(in the rows, 128 means zero)
A single turn carries every row of the set below to another of its rows. Some are shown first; where does it send the rows asked next?
rosu: [126 118 145 119 168 141 106 143 123 136 133 166 102 157 114 141]
sog: [131  84 113 193 108 121 149 106 128 105 148 128 152 118 139 131]
vofep: [ 85 110 157 163 140 157 107 124 132 109 113 107 128 152 123 113]
gom: [140 161 138 113 109 125 132 155 152 106 167 140 113 138 124 164]
nik: [155 133 102 179 106 131 104 119 153 134 141 110 149 163  93  95]
teze: [158 119 108 194 125 117  90 112 158 133 150 119 139 158  91 129]
Gakob: [142 119 148 103 166 116 136 161 125 116 137 160 121 120 136 137]
gelo: [176 134 124 135 148 148 125  79 170 147 148 118 102 129 118 104]
dapig: [103  88 159 148 152 118 126 140 136  92 136 110 148 103 141 123]
konet: [ 95  77 159 154 161 128 104 125 134 100 142 121 141 114 122 131]
ladim: [141 135 146 102 152 126 148 167 125 117 122 148 121 134 143 122]
gumon: [178 140 125 136 146 146 133  83 170 143 143 113 102 129 125 103]
Feb: [185 128 126 133 151 133 135  89 173 141 152 115 108 115 130 109]
Vuv: [133 172 138 110 105 140 129 146 146 104 160 144 113 147 113 152]
daza: [173 150 120 160 116 114 137 112 147  85 140 119 168 114 102 102]
tobu: [131 132 128 110 114 123 109 155 151 127 188 149 115 141 108 156]
Gola: [134 108 148 111 175 123 115 149 124 125 143 169 113 132 119 146]
tere: [116  86 113 189 109 143 130  87 120 111 149 139 149 134 114 120]
mel: [182 123 124 134 154 133 128  84 173 145 158 120 106 115 123 110]
nage: [183 138 126 134 146 138 139  88 173 140 145 112 105 120 131 106]
Kobak: [177 126 124 134 153 141 122  80 171 147 155 122 104 123 117 107]
Kefi: [124 133 143 119 153 151 118 151 123 137 118 154 102 170 123 126]
Migot: [132 104 117 195 101 129 158 105 126  99 134 122 149 125 143 130]
Kep: [125 113 118 195 100 145 153  94 122  98 127 125 145 138 133 122]
Mokam: [124 143 128 105 109 140 106 145 145 124 182 153 115 150  98 144]
dur: [ 85  89 157 161 155 148  94 118 131 109 131 120 131 139 114 125]
Zuzug: [ 94 120 157 157 131 148 129 139 134 100 106  95 135 141 142 107]
vipu: [116 105 116 193 103 152 139  85 118 105 135 134 146 142 119 118]
zub: [123  76 111 189 111 127 135  97 125 111 156 136 152 122 125 126]
vurus: [132 144 144 110 144 143 139 163 125 129 113 145 111 158 137 117]
per: [162 149 108 162 101 128 128 119 148 108 135 111 163 141  98  82]
Nibes: [169 120 118 191 139 105  99 104 157 110 153 126 144 130  93 151]
zigaz: [125 162 133 105 105 147 116 141 143 113 168 151 115 153 102 141]
zop: [104 108 158 149 137 129 140 146 136  92 118  96 145 117 151 112]
bago: [176 136 124 175 135 101 122 105 152  85 149 127 159 108  99 138]
Bunu: [140 141 132 114 113 117 122 161 154 118 180 143 114 135 122 166]

per turns into daza
Feb turns into mel
zigaz turns into Vuv
Now these:
vofep turns into Zuzug
vipu turns into Kep
ladim turns into Gakob

A single turn carries every row of the set below to another of its rows. Some are shown first; where does it send the rows asked next?
Ven: [135 158 131 121 118 140 120 110 104 135 147 108 113 106 156  99 122 133]
fav: [147 101 126 131 173 133 115 151 161 113 130 117 128 189  96 174 134 107]
kob: [134  91 143  99 172 133 136 154 136 127  94 102 116 180 101 157 115 107]
nov: [148 118 142 112 170 161  93 150 164 185 111 108 118 154 136 161 147 132]
pab: [136 147 104 135 127 101 130 124  77 106 154 113 120 135 123 118 118 131]
zare: [156 143 132 130 194 150 117 166 132 166 120 135 115 166 136 156 164 144]
Tino: [136 173  84 130 125 132  92 137 119 143 174 112 140 125 136 132 112 146]
Taves: [138 115 147 130 168 150 156 163 151 126 136 126 104 194 122 144 134  95]
das: [123 170 114 121 147 119  89 136 107 136 111  74 152 101 132 135 109 141]
fakiz: [142 176  90 133 125 126  90 135 129 141 179 101 137 124 131 127 128 140]
ragek: [135 103 149 103 171 132 142 160 134 143  89 102 123 181 105 157 120  99]
fozal: [147 122 143 112 163 163 105 151 167 190 112 104 124 162 127 165 147 117]
Modu: [132 127 158 105 182 174 136 175 141 162 124 109 141 169 134 129 152 135]
ket: [158 145 135 129 188 149 129 164 127 168 118 131 120 171 128 166 168 130]
vagan: [142 134 160 101 183 165 130 175 150 159 121 114 153 167 128 126 150 129]
Par: [140 100 135 142 172 132 118 158 154 128 130 108 131 192 108 181 139 102]
guza: [142 127 156  97 185 165 119 173 151 161 123 118 142 161 136 120 147 143]
vuzo: [126  91 156 109 168 137 141 162 137 140 102  96 120 184 115 156 120 100]
Fisuf: [140 165 125 103 124 144 120 118  95 132 148 114 125 105 162 119 112 136]
lak: [126 143 132 114 123 124 111 119 123  91 137  98 146 115 143 123  79 109]
lud: [150 107 132 131 170 131 117 158 159 127 132 114 142 192  97 176 141 101]
bov: [148 123 147 120 163 153 156 153 158 130 130 131 103 189 117 144 134  88]
foge: [136 114 146 117 168 169 104 154 157 182 114  95 129 162 131 169 151 126]
Debo: [124 154  88 142 121 108  98 126 124 124 135 100 115 129 127 149  74 111]
famin: [121 147  91 152 113 114  99 111 128 129 136  91 107 125 117 135  94 114]
lep: [144 114 137 116 167 151 153 151 155 118 130 132  94 188 111 140 127  98]
rivek: [121 169 109 123 143 132  88 132 108 134 114  90 152 100 142 140  94 142]
vap: [144 156 106 123 133  92 129 136  85  97 162 110 127 140 125 125 116 122]
Zufa: [146 140 134 138 187 162 127 166 133 166 127 124 117 173 133 168 168 134]
Med: [119 137 133 126 123 125 111 115 122  92 137  88 152 115 127 105  98 119]
voni: [134 162  93 148 125 121  89 132 120 137 173 105 144 126 128 116 128 148]
kud: [127 145 137 112 123 122 113 120 134  91 140  83 143 116 133 112  91 104]
Bub: [141 149 103 121 125 100 126 134  86 102 166 121 128 140 134 128  98 125]
lefun: [141 173 130 104 126 138 126 119  98 137 144 103 111 104 158 111 124 130]
lebi: [117 157 115 138 141 118  92 126 100 139 106  82 142 102 134 126 107 144]
kerer: [128 156  90 140 119 101 101 121 125 129 132  87 103 128 119 149  89 105]

lebi turns into Med
zare turns into fav
Now these:
bov turns into ket
Modu turns into Taves
fakiz turns into kerer
lak turns into Fisuf

A single turn carries every row of the set below to another of its rows. Some are shown first; where does it send the rows asked next?
rakuz: [157 134  90 102 112 118 128 162 130 145  71  95 127 128 152 107]
tiz: [148 175 136 120  79 105 100 189 137 115 110 130 148 117 101 122]
Mavi: [145 113 128  92 140 108 100 125 135 109 125 156 160 158 105 104]
vemad: [140 162 137 120 100 102  92 198 120 119 117 117 153 117 107 135]
kozaz: [112 145 148 113 104 115  93 126 178 165  78 123  99 100 147 115]
pegi: [113  96 106 162 124  85 100 111 153 122 117 136 158 115 123 146]
sisuf: [168 148  90 120 105 137 119 152 135 155  85  97 130 118 154 113]
rugo: [114 129 144 113  79 134 132 126 130 184 112 170 128 112 135 115]
reb: [118 160 133 114  74 107 132 149 106 134 115 176 122 147 143 122]
Dap: [151 138 156 123  62 101 100 147 118 144 118 150 167 126  96 106]
Zogi: [163 150 100 137 123 110 119 117 176 142  78 101 138  95 118 116]
tota: [ 77 149 145 104 122  82  99 151 175 150  98 150 133 126 141 122]
Rozi: [ 85 153 136 100 117  86  85 156 170 133 109 165 124 125 146 120]
Lilik: [125 128 136 158 108 108 113 113 128  90 110 122 161  91  98 127]
bebu: [136  92 134 119 104 106 126 157 134 146 133 123 103 101 178 111]
dusum: [131 101 125 132  99 101  98 171 125 115 103 160 165 126  78 131]
zuv: [156 154 158  92  83 111  93 132 111 127 120 157 162 121  99 122]
tilu: [ 84 148 154  99 101  83  95 151 182 138  94 151 138 118 142 122]
deneb: [139 112 145  84 133 122 113 136 140 143 102 171 151 153 109  90]
tute: [116 137 149 119 108 101 111 134 187 160 104 114  99 129 158 100]
zev: [122 121 142  97 108 146 124 128 140 176 105 175 137 137 130  98]
Kes: [124 133 142 111 102 108 138 146 171 145 136 130 117 149 164  83]
gugi: [103  93 118 150 121  89 104 105 162 124 111 127 151 122 113 151]
vakan: [124 131 118 150  98 109 102 107 147 107 119 110 170 119  84 112]
mir: [141  97 107 113  94 129 133 123 104 137  96 171 122 140 127 145]
bapap: [110  95 106 147 116  91 108 113 167 108 120 130 161 123 143 151]
Mog: [145 103 102 113  90 134 113 116 105 149  98 176 127 136 139 129]
Luz: [165 141  90 113  94 129 122 160 147 140  82  89 123 123 150 115]
kal: [145  93 123 128 114  96 111 154 150 147 123  96 114  77 154 106]
Zabi: [107 110 108  75 105 106  89 141 144 170  91 142 116 107 161 119]
Tas: [129 121 146 122 142  99 120 150 151 109 101 126 119  64 149 148]
Gofo: [140 128 148 146 126 108 136 136 139  90  99 126 142  71 125 145]
nogi: [159 154 123 102 143 131 107 128 126  80 104 124 135 110 118 137]
Saz: [127 120 148 100 104 105 135 175 147 134 140 145 142 155 143  82]
vaza: [163 123 100 139 114 102 122 141 169 139 103  92 128  75 127 111]
vuz: [133 101 101 120  95 126 122 107  95 155 101 165 128 132 128 122]
nepog: [154 157 138  92 119 128  87 117 113  97 128 144 140 113 105 132]
Neze: [125 142 119 139 133 111 126 155 180 128  61 112 145 119 163 132]
levap: [147 139  88 134 109 102  96 127 140 113 133  88 143 128 117 155]
dad: [130 170 143 110  82 101 107 187 124 113 108 124 151 118  97 132]

Neze turns into Zabi
tota turns into Mog
Now these:
vaza turns into tute
rugo turns into Dap
Saz turns into Mavi
Kes turns into deneb
rakuz turns into Rozi
sisuf turns into tilu

A single turn carries every row of the set below to another of its rows. Some are shown first; where does it send the rows asked next?
Nege: [112 131  84 167 121 114 156 141 129 141 148 186 127 105 148 125]
Dup: [112  96 163 123 128 103 168 154 149 121 114 155  97  90 133  98]
tudin: [133 143 150 173 105 121 111 177 140 110 165 114 170 110 126 115]
kufom: [191 130 135 127 144  95 108 135 114 145 123 140 121 123 130 129]
pipo: [103 113 133 173  78 112  82 176 140 137 134 162 151 127 154  88]
furaz: [135 115 102 142 135 114 151 122 130  91 138 159 177 112 137 102]
vili: [129 105  99 138 140 114 165 159 126 133 126 155 185 115 142 107]
Lur: [136 113 160 112 122  90 161 144 157 106 114 153  96  91 135  98]
zapo: [119 128 130 160  95 109 126 166 148 117 176 126 183 104 138 104]
Ziso: [145 132 176 112 116  86 152 133 144 116 104 139 101 103 142  97]
Getob: [105  92 127 104 109  91  70 135 140 122 143 154 137 112 151 110]
Mun: [160 145 140 160 151 131 131 160 108 108 106 127 161 130 124 123]
ture: [125  76 124 143 144 114 134 125 100 170 139 161 137 115 134 112]
pafaf: [128 125 128 168  83 109  73 186 158 107 136 164 134 121 143  98]
zaz: [143 171 122 176 125 118 134 154 103 159 118 152 122 127 147 138]
sipa: [116 112 153 130 107 128 157 154 154 108 110 172  76 115 142 116]
Supi: [179 108 118 132 150 105 111 128 132 108 143 160 108 106 118 128]
mif: [144 123 121 150 151 125 153 182 112 144 106 135 174 127 133 120]
Bem: [137  76 111 142 151 117 127 122 124 124 153 173 118 101 119 119]
Pibub: [122 129 136 164  75 103  77 182 141 142 125 154 152 133 158  91]
mopid: [131 138 145 167 105 117 120 194 142 129 161 114 175 111 130 116]
ruz: [155 140 126 154 142 125 130 122 118  74 126 142 162 120 127 112]
fab: [113 105 148 119 115 105  53 133 129 107 134 143 123 117 139 117]
nili: [137 137 133 162  78 101  72 188 152 123 127 155 143 128 151  97]
livug: [115  96 141 113 125 103  70 188 132 151 119 139 127 118 140 128]
dani: [107 110 128 174  82 116  79 178 151 113 140 169 140 120 144  92]
fote: [138 141 161 112  92 103 154 143 145 135  98 155  96 129 164 110]
fuf: [127 125 189 124 119  97 155 135 126 136  97 134 106 109 143  96]
sili: [120 109 155 125 126 112  54 166 125 125 121 134 118 122 133 128]
mes: [156 178 114 172 122 113 124 131 118 119 131 160 114 119 143 136]
vor: [137 153  90 166 119 110 137 123 133 107 148 179 118 106 143 128]
Fuvof: [158 109 138 133 142 101 122 133  95 182 120 141 139 127 140 119]
Nes: [112 125 169 125  92 115 158 132 130 143 100 158 101 131 164 103]
mabid: [142 132 151 115 101 110 153 158 160 112 103 164  81 119 151 118]
Pid: [123 129 132 160 100 110 129 186 146 134 168 122 183 107 136 109]
fazug: [106  86 123 100 114  90  80 169 141 150 133 152 139 112 151 116]
zokip: [125 137 141 168  99 116 116 160 145 102 175 122 175 106 130 108]
Dun: [ 97 108 163 137 102 130 160 138 136 127 108 168  89 123 151 107]
Mirol: [108 103 181 131 127 107 164 149 129 140 103 144 103 102 137  96]
Tepa: [116 141 103 173 126 118 153 160 109 173 129 168 131 119 150 130]

Tepa turns into mes
Pibub turns into pafaf
Now these:
Mun turns into furaz
Pid turns into tudin
fuf turns into Lur
mabid turns into Dun
Supi turns into ture
sili turns into Getob

